In the data rows, the value 128 means zero.
Some points:
array([ 89, 177, 157,  84, 147,  77, 164, 129, 102, 104, 110, 168, 130, 134,  99, 120, 166, 169, 189, 198, 105,  77, 142, 204, 157, 109, 111, 113, 154, 126, 138, 129])
array([168, 156, 104, 102, 152,  82, 108, 153, 124, 138,  81, 147, 119, 127, 155, 214, 144,  94, 103,  76,  92, 168, 127, 130,  75,  78, 145, 119,  96, 107, 160,  77])
array([176,  79, 150, 126, 192,  94,  97, 129, 138, 122, 111,  94,  85, 136, 143, 108, 166, 187, 180, 118, 107, 178, 157, 163, 136, 183, 121, 106, 117, 103, 136, 144])
array([179, 126, 155, 128, 132,  86, 156, 171, 153, 138, 123,  70, 108, 114,  86,  91, 107,  93, 143, 114,  73, 115, 104, 138, 140, 185, 117, 101,  99, 169, 133, 146])
array([130, 161, 124, 111, 129,  92, 149,  90,  52, 124, 180, 129, 120, 135, 131, 145, 158, 121, 173, 144, 168,  40, 119,  74, 128, 103,  36, 118, 106, 176, 128, 124])
array([146, 121,  88, 136, 116, 128, 146, 137, 190, 130, 120, 123, 128, 150, 107, 111, 202, 112,  84,  71, 210, 135, 126, 149, 160, 106,  93, 173, 109,  98, 136, 141])
array([112, 176, 132, 178, 123, 117, 141, 154,  86, 168,  58, 166,  90, 128, 167, 109, 159, 107,  97, 176,  66, 162, 184, 111,  94, 120,  87, 117, 155, 179, 169, 144])
array([155,  76, 116, 103, 124, 186, 144, 153, 153, 147, 121, 148, 174, 134, 197,  80, 194, 144, 111, 121,  76, 106, 154, 126,  81, 144, 124,  84, 153,  89,  87, 143])
array([137, 170, 148,  83, 146, 123, 153, 166, 143, 206,  76,  73, 121, 127, 190, 127, 170, 127, 144, 151, 148, 113,  94,  93, 151, 137, 131,  92, 153, 149, 129, 152])
array([190, 117, 111, 171, 220, 147, 137, 158, 167, 170, 109, 209,  92,  96,  90, 150, 135, 133, 177, 122, 122,  94, 125, 116,  68, 165, 162, 152, 150, 169, 111, 136])
array([156, 186, 177, 135,  81, 117, 131, 143, 115, 147, 103, 144, 112, 176,  44, 102, 141, 148,  87, 109,  72, 132, 198,  88, 133, 100, 134, 132, 104, 147, 121, 187])
array([137, 124, 127,  82, 108, 127, 180, 216, 141, 201, 125,  95, 107, 172, 136, 104, 106, 113, 151, 152, 145, 133, 157, 135, 108, 123, 112, 173, 181, 146, 120,  78])
array([134, 138, 142, 141, 127, 145, 133, 133, 140, 122,  55, 135, 122,  89, 106,  87, 126, 176, 201,  84,  88, 139, 113, 128, 129,  74, 135, 164, 139, 184,  99, 145])
array([113,  99, 183, 137, 127, 145, 111, 187, 108, 122, 110, 156, 170, 142, 126, 117, 212, 144, 145, 145, 142, 106,  99, 113, 147, 150, 156, 114,  77, 131, 128, 152])
array([122, 147, 170, 152, 173, 132, 161, 156,  79, 112, 110, 105,  82, 181, 165, 132, 110, 115, 125, 110,  97, 190, 139,  67,  94, 131, 138, 177, 121, 133,  81,  89])
array([152, 115, 166, 162, 119, 173, 132, 123, 128, 154, 181, 115, 159, 103, 115,  91, 169, 142, 120,  85, 103, 157, 112, 112, 152, 122,  93, 174, 116, 146, 130, 127])
array([144,  93, 123, 139, 173, 145, 191, 160, 136, 150,  56, 103,  96, 192, 119,  68, 149, 145, 133, 138, 136, 152, 167, 128, 120,  96, 156,  97, 106, 164, 112, 108])
array([117, 146, 133, 139, 115, 151,  86, 144, 163, 126, 126, 136, 112, 200, 196, 122, 171, 147, 127, 148,  81, 144,  78, 100, 135, 102, 148, 175, 133, 166, 148, 163])
array([126, 100, 173, 132, 181, 141,  91, 105, 123, 163, 117, 119, 120, 160,  86, 106, 203, 149, 160, 155, 158, 185, 112, 108,  87, 126, 187,  81, 126, 129, 110, 136])
array([213, 138, 129, 134, 179,  94, 148, 178, 123, 179, 102,  87, 195, 186, 152,  88, 124,  88, 167, 151, 123, 104, 178, 124, 150,  93, 111, 167,  64, 135, 113, 119])
array([136, 104, 146, 120, 150, 128, 159, 135, 176, 120, 105, 160, 128, 155, 159,  55, 160, 157, 162, 107, 178, 107, 154,  92, 194, 149, 134, 180, 143, 153, 155, 130])
array([116, 137, 156, 115, 107, 127, 162, 159, 115, 149, 125, 137, 127,  70, 162, 137, 149, 175, 156, 100, 154, 169, 208, 118, 104, 134, 130, 113, 152, 174,  74, 113])
array([174, 136, 126,  98, 120, 193, 104, 183, 105,  67, 131, 165, 138, 162, 202,  65, 125, 116, 160,  71, 139, 129, 116,  93, 134, 104, 112,  82, 146, 163, 131,  58])
array([147, 152, 107, 114, 159, 126, 189, 115, 164, 123, 116, 130, 201,  90, 180, 167, 167, 134, 178, 148,  96, 158, 116, 124, 126, 198,  97, 170,  78, 130, 184, 168])
array([214, 103,  73, 113,  67, 176, 115, 112,  68, 122,  93,  91,  81,  93, 107, 170, 144, 133, 149, 154, 117, 113, 161, 103, 180, 144, 159, 138, 127, 113,  99, 146])
array([103,  74,  86, 111, 103,  97, 173, 101, 211, 110, 141, 108,  77, 136, 182,  85, 204, 135, 101, 100, 102, 182, 127, 120, 115, 103,  97, 147, 114, 120, 151, 128])
array([111, 111, 114, 104, 121, 108, 161, 194, 173, 177,  63, 136, 114, 134, 190, 161, 168, 137, 156, 143, 109, 153, 147, 163,  85, 122, 123, 139,  80, 117,  75, 133])
array([215, 179, 123, 160, 202, 122,  94, 152, 164, 129, 116, 102, 111, 154, 154, 136, 128, 140, 138,  87, 108,  97, 166, 108, 128, 139, 107, 103, 166, 146, 147, 178])
array([ 98, 111, 157, 169, 141,  95, 116, 146, 105, 180,  98, 125,  80, 188, 133, 128, 116, 114, 140,  81, 142, 102, 154, 143, 138, 189, 129, 137, 188, 109, 148, 148])
array([157, 132, 160, 111, 138,  99, 122, 187, 130, 178, 142, 147,  58, 116, 161,  65, 119, 154, 174, 111, 134, 113, 115, 136,  63, 116, 125, 136, 109, 148, 153, 157])
array([109, 139, 110,  67, 180, 123, 154,  94, 121,  77, 168, 158, 140, 192,  83, 140, 109, 150, 128, 156, 109, 143, 181, 151,  76, 108,  87, 196, 133, 126,  81, 152])
array([189, 110,  70, 153, 127,  55, 123, 167,  68, 163, 116, 127, 113, 191, 166,  93, 158, 127, 118, 160, 143, 129, 103, 157,  83, 121, 132, 121,  75, 127, 106, 199])
array([132, 166, 131, 121, 123,  83, 102, 157,  85,  96, 142,  76, 122,  91, 150, 106, 146, 163,  82, 109, 147, 166, 121, 142, 100, 123, 181, 138, 194, 149, 160, 135])
array([138, 163, 134, 188, 133,  83,  86, 116, 126, 165, 133, 105, 147, 110, 157,  90, 147,  94, 173, 128,  95, 151, 166, 145, 127, 101, 133, 183, 145, 134, 111,  91])
array([ 87, 137, 145, 135, 146,  91, 123, 158,  92, 111,  92, 118, 142, 136, 120,  92, 140, 120, 184, 117,  86, 141,  99, 120, 128, 138, 166, 148, 106,  81,  68, 134])
array([120,  96, 138, 154, 152, 113, 131, 167, 144, 147, 108,  96, 135, 164, 128, 116,  99, 135,  86, 223,  88, 124, 108,  94, 182, 138, 120,  86, 113, 127, 117, 126])
array([122, 167, 116, 170, 177, 109,  70, 185, 160, 159, 144,  84,  83, 116, 178, 132, 135, 161, 136, 120, 139,  92, 179, 147, 169, 139, 141, 128, 135, 115,  50, 113])
array([163, 143,  84, 160, 112, 142, 169,  75, 145, 131,  69,  86, 155, 135, 172,  81, 153, 134, 194, 145, 134, 153, 190, 144, 101, 138, 123,  86, 172, 198,  97, 135])
array([118,  95,  85, 122, 123, 175, 103, 192, 102, 151, 181, 174, 149, 174, 127,  92, 174, 155, 171, 118, 146, 130, 140, 139, 130, 142, 108, 133, 111, 119, 208, 133])
array([122, 160, 101, 150, 132, 143, 178, 163,  98, 163, 153, 212, 134, 108, 166,  68, 142, 125,  68, 105, 114, 123, 186, 155, 163, 192, 150, 153,  88, 108,  99, 118])
array([117, 131,  73, 163, 152, 133,  94, 161, 172,  74,  77, 151, 105, 105, 145, 119,  80, 103, 115, 178, 198, 170, 126, 127, 141, 112, 100, 129,  84, 106, 120, 142])
array([146,  97, 122,  98, 129, 107, 151, 157, 104, 198, 108,  93, 147, 106, 155,  93, 142, 141, 129, 117,  94,  75, 136, 129, 158,  62, 172, 190, 135, 151,  92, 162])
array([ 99,  51,  88, 144, 134, 147,  93, 125, 101, 155,  89,  70, 144, 109,  90, 103, 136,  91, 143, 106,  96, 136, 146, 170, 106, 162,  71, 126, 157, 124,  96, 118])
array([135, 164, 167, 169,  59, 124, 181, 181, 151, 102, 102, 133, 171, 157, 122, 128, 119, 158, 137,  63, 131, 106,  82, 176, 125, 175, 126, 124, 111, 156, 135,  83])
array([105, 148, 143, 112,  92, 155,  47, 127, 182, 184, 162, 127, 149, 153, 103, 159,  82, 144, 112, 196, 157, 175, 157, 118, 137, 131, 123, 128,  90, 205, 106, 104])
array([ 93, 116, 155, 175, 148, 137, 124, 150, 159, 138, 168, 116, 163, 126, 154,  65,  74, 101, 140, 152, 118, 110, 149, 144,  92,  63, 133,  99, 156,  77, 149, 181])
array([129, 104, 152, 175, 128, 125,  97, 117, 113, 132, 112, 149, 191, 121, 196, 107,  50, 151, 138, 139, 140, 109, 121,  78, 111, 154, 122, 154, 164, 127, 120, 197])
array([105, 161,  84, 130, 124, 198, 129, 124,  82, 203,  66,  74, 107, 146, 120, 125, 113, 236, 155, 120, 103, 129,  93, 134,  77, 117, 110, 158, 115,  90, 160, 125])
array([205,  76, 191, 151, 116, 120, 185, 114, 105, 139, 144, 153,  85, 105, 157, 141, 120, 151, 130, 170, 154, 193, 137, 103, 164, 103, 141, 101, 125, 106, 153, 149])
array([138, 178, 165,  96,  93, 171, 124,  83, 153, 173, 131,  99,  75, 159, 168, 105, 127,  50, 189,  99, 123, 152, 175, 123, 102, 165, 162, 127, 101,  54, 132, 154])
array([128, 120, 159, 174, 142, 184, 144, 164, 154, 102, 155, 138, 118, 166, 121, 170, 173,  74, 146, 149,  74, 142, 102, 165, 158, 137,  99, 152, 159, 143, 135,  94])
array([164,  68, 184,  83, 101,  89,  97, 151, 184, 142, 156, 132, 153, 141, 129, 155,  90, 129, 161, 129,  75, 127, 167, 129, 111,  85, 150, 112, 112, 121, 137, 127])
array([143,  94, 138, 145, 118, 123, 122, 122, 113, 168, 115, 182, 161,  97, 132, 127,  90, 140, 152, 113, 108, 177, 132, 139, 149,  79,  84,  81,  99, 141, 122, 146])
array([137, 146, 104, 109, 175,  79, 144, 155, 126, 142, 126,  85, 135,  88,  92,  78, 150, 139, 129, 114, 112, 151, 100,  22,  98, 144, 106, 151, 148, 123, 115,  77])
array([161, 161, 153, 212, 137, 100, 110, 170, 141, 179,  91, 121, 155, 136, 143, 124, 164, 183, 165,  92, 170, 171, 150, 136, 151,  86,  51, 129, 133,  87,  62, 127])
array([132, 157, 124, 141, 195, 118, 151, 138, 113, 167, 110, 116, 117, 139, 105, 128, 163,  94, 136, 122, 176, 104, 173, 144, 106,  75, 167, 112, 154,  97, 198, 122])
array([126, 173, 129, 125, 136, 124, 130, 135, 134, 183, 126, 115, 129, 128, 116,  65, 158,  85, 192, 128, 149, 170, 154, 104, 134, 101, 110,  99,  91, 113, 118, 139])
array([119, 105, 123,  77, 133, 128, 135, 130, 147, 149,  62, 158, 132,  74, 128, 110,  59, 150,  98, 111, 149, 112, 135,  83, 166, 136, 121,  88, 124,  62, 136, 110])
array([ 96,  99, 144, 155,  82,  84, 118, 160,  85, 133, 119,  94, 154, 105, 132, 169, 170, 110, 137,  89, 173, 144, 142, 134,  87, 127, 147, 106, 147, 178, 124, 169])
array([ 55, 122,  86,  71, 191, 136, 138, 163, 134, 167, 151, 126, 114, 117, 153, 155, 147, 111, 154,  98, 134, 133, 161,  96, 135, 108, 153,  91, 112, 186,  84, 195])
array([168, 100,  65, 114, 118, 142, 195, 134, 138, 139, 103, 102, 130, 178, 135, 155, 122,  86, 143,  88, 147, 167, 141, 144, 126, 163, 152, 148, 150, 143,  98, 191])
array([151, 121,  68, 130,  98,  52,  96, 131, 153, 168, 143, 133,  63, 132, 134,  92, 124, 187, 165, 122, 109, 123, 173, 116, 101, 184, 119, 152, 107, 145, 138, 136])
array([111, 133, 151, 159, 143, 165, 186, 109, 135, 166, 161, 138, 128, 144, 197, 122, 166, 165, 157, 147, 148, 128, 129, 126,  96, 151, 132, 148,  64, 114, 111, 131])
These points spread out most along one direction. Take the direction at right angles to it along which they spread out most. Go by this last direction. Where along it does each point below lie, from 0 to 99? 50 is the average, and the first point above lies past it. One standard deviation of the points above along it is 16.
array([159, 104, 158,  89, 160, 133, 105,  53,  99, 144,  94, 174, 102, 130, 154,  87, 150,  85,  87, 136, 141,  86, 106, 165,  93, 122,  53, 148, 137, 148,  61, 109]) 53
array([122, 150, 113, 116, 163, 117, 122, 148,  77,  81, 126,  95, 116, 123, 164,  83,  93, 133, 180,  99, 111, 150, 158, 167, 150, 147, 158, 108,  57, 172, 117, 113]) 53
array([157, 125, 114, 150, 122, 133, 119, 136, 133, 151,  99, 153, 118, 142, 113,  97, 127, 113, 144, 106, 153, 160,  84, 116, 127,  79, 202, 175, 132, 163,  66, 144]) 51
array([126, 139, 160, 106, 177, 155, 126, 156, 129, 130,  70,  99, 122,  66, 136,  77, 129,  75, 106, 135, 144, 182, 147, 184, 142, 149, 128, 197, 117, 160, 160, 185]) 44
array([169, 163, 121, 132, 136, 117, 163, 190, 108, 201, 179, 134, 114,  94, 105,  74, 149, 100, 127, 128, 120, 185,  82, 124, 122, 169, 113,  93, 147, 148,  70, 153]) 48
array([176, 134, 148, 104, 131, 139,  91, 181, 150, 131,  62, 104, 189, 129, 104,  71, 166, 128, 109, 156, 176, 141, 203, 112,  21, 182, 139, 162,  92, 141, 140, 123]) 41
array([122, 112, 132, 183, 122, 105, 207, 114, 171, 117, 135,  96, 129, 134, 120, 104,  50, 150, 130, 144, 159, 128, 112, 110,  78, 124, 123,  88, 126, 128, 127, 139]) 62
array([122, 165,  79, 139, 121, 138, 129, 183, 147, 154,  94, 156,  92, 110,  91,  62, 136, 103, 197, 136,  99, 130, 125, 153, 117, 104, 131, 102, 111, 161, 152, 159]) 50
array([114, 155, 105, 151, 121, 123, 142, 142, 160,  99, 130, 126, 166, 145, 144,  72, 181, 174,  92,  82,  82, 111, 168,  93, 146, 124, 135,  97, 110, 150, 109, 150]) 48
array([108, 157,  98, 177,  80, 147, 123, 106, 166, 115, 120, 144, 141, 108, 132, 127, 175,  97, 137, 122, 105,  76, 114,  98,  98, 120, 185, 129,  92,  97, 102, 110]) 48
array([119, 144, 150,  93, 156, 140, 104, 142, 137, 160,  70, 103, 109, 182, 134, 120, 123, 123, 109,  32, 124, 155, 122, 144, 117, 137,  50, 130,  83, 123,  94, 220]) 39
array([163, 195,  82,  83, 124, 117, 120, 168, 117, 144, 136, 149, 187, 168, 119, 125, 125, 171, 177, 130, 106, 218, 117, 121, 146, 126, 142, 131, 202,  74, 100, 172]) 54
array([171, 188, 166,  60, 121, 126, 126, 119, 164,  83, 124, 130,  95, 132, 134,  91, 172, 145, 100, 179, 157, 106,  98, 190,  99, 125,  85, 126, 148, 114,  50, 151]) 50
array([ 90, 127, 149, 124,  86,  53,  99, 157, 145, 121,  69, 177, 114, 164, 111, 102, 161,  69, 200, 129, 117, 161, 129,  47, 128, 160, 109, 147, 167, 125, 101, 142]) 57
array([153, 115, 134, 155, 113, 179, 135, 255, 129,  61, 115,  79,  64,  91, 133, 124, 165, 126, 183, 151, 140, 128, 183,  93,  79,  90,  62, 174, 113,  89,  91, 195]) 43
